W =
[[142 137 143 142]
 [116 132 129 151]]
W[0,0] => 142
W[1,0] => 116
W[:, 1] => [137, 132]
W[0,1] => 137

data =
[[127 127 127 127 127 127 126 126 127 127 127]
 [132 133 131 133 131 132 121 124 131 132 126]
 [126 126 126 126 126 126 123 124 126 126 124]
 [118 119 118 119 117 118 145 148 118 118 148]
 [114 115 114 115 114 115 146 149 114 114 149]
 [124 124 124 124 124 124 125 123 124 124 123]
 [152 149 152 150 152 150 115 116 151 150 114]
 [130 129 130 129 131 129 139 136 130 129 133]
 [125 124 125 125 124 124 134 135 124 124 135]
 [124 124 124 124 123 123 133 130 123 123 130]
 [118 117 118 117 117 117 149 154 117 117 152]
 [149 147 149 147 149 147 113 115 148 147 114]
 [123 124 123 124 123 124 126 122 123 124 123]
 [123 125 123 125 122 124 135 139 123 124 141]]
Indices start at 0.
row 0 col 0: 127
row 6 col 1: 149
row 1 col 2: 131
row 13 col 4: 122
row 4 col 5: 115
row 3 col 5: 118
row 12 col 6: 126
row 12 col 7: 122
row 10 col 10: 152
row 4 col 6: 146
row 3 col 6: 145
row 13 col 5: 124
row 8 col 6: 134
row 8 col 1: 124
row 0 col 1: 127
row 10 col 6: 149
row 4 col 2: 114
row 6 col 6: 115
row 4 col 10: 149
row 5 col 8: 124
row 12 col 5: 124
row 8 col 2: 125
row 4 col 0: 114
row 1 col 1: 133
row 2 col 5: 126
row 10 col 8: 117
row 13 col 6: 135
row 4 col 1: 115
row 8 col 8: 124
row 10 col 2: 118
row 0 col 6: 126
row 11 col 1: 147
row 6 col 9: 150
row 5 col 7: 123
row 2 col 9: 126
row 8 col 10: 135
row 5 col 5: 124
row 0 col 10: 127

grid =
121  141  138  124  122  132  134  132  144
120  149  114  140   99  125  124  115  129
142  141  125  142  125  130  134  141  138
127  120  142  135  128  131  150  136  131
120  124  130  119  126  123  117  133  120
116  135  131  126  106  130  126  140  142
122  134  121  143  112  126  118  135  143
grid[-7,0] => 121
grid[-7,-5] => 122
grid[4,4] => 126
grid[-1] => [122, 134, 121, 143, 112, 126, 118, 135, 143]
grid[:, 5] => [132, 125, 130, 131, 123, 130, 126]
grid[5] => [116, 135, 131, 126, 106, 130, 126, 140, 142]
grid[:, 4] => [122, 99, 125, 128, 126, 106, 112]
grid[0] => [121, 141, 138, 124, 122, 132, 134, 132, 144]
grid[5,8] => 142
grid[-7,5] => 132
grid[5,7] => 140
grid[:, -6] => [124, 140, 142, 135, 119, 126, 143]
grid[-7,3] => 124
grid[1,1] => 149
grid[0,-1] => 144
grid[5,5] => 130
grid[5,-5] => 106
grid[-6] => [120, 149, 114, 140, 99, 125, 124, 115, 129]
grid[5,-9] => 116

M =
[[108 141 137 150 114 133 116 121]
 [137 137 120 124 117 109 136 141]
 [109 142 135 150 115 132 114 119]
 [110 140 134 148 115 132 116 120]
 [112 139 133 147 116 132 117 121]
 [137 136 121 123 118 110 136 141]
 [113 138 133 146 117 132 120 124]
 [109 142 135 150 115 132 114 118]
 [137 137 120 123 116 108 138 144]
 [137 137 121 123 116 108 139 145]
 [136 135 121 123 119 112 134 139]
 [135 131 120 125 123 118 132 134]]
M[-12][-8] -> 108
M[2][4] -> 115
M[-4][-4] -> 116
M[-10][0] -> 109
M[-8][0] -> 112
M[-6][0] -> 113
M[1][-1] -> 141
M[8][-6] -> 120
M[9] -> [137, 137, 121, 123, 116, 108, 139, 145]
M[1][-5] -> 124
M[0][3] -> 150
M[-9][-8] -> 110
M[-6][5] -> 132
M[-1] -> [135, 131, 120, 125, 123, 118, 132, 134]
M[9][4] -> 116
M[4][-6] -> 133
M[11][-2] -> 132
M[8][3] -> 123
M[:, 7] -> [121, 141, 119, 120, 121, 141, 124, 118, 144, 145, 139, 134]
M[-11][6] -> 136
M[-1][-4] -> 123
M[:, -2] -> [116, 136, 114, 116, 117, 136, 120, 114, 138, 139, 134, 132]
M[0][-4] -> 114
M[5][-3] -> 110
M[-7][7] -> 141
M[:, -4] -> [114, 117, 115, 115, 116, 118, 117, 115, 116, 116, 119, 123]
M[-8] -> [112, 139, 133, 147, 116, 132, 117, 121]
M[-4][-3] -> 108
M[10][-1] -> 139
M[-3][-3] -> 108
M[-3][-1] -> 145
M[4][-7] -> 139
M[1][-3] -> 109
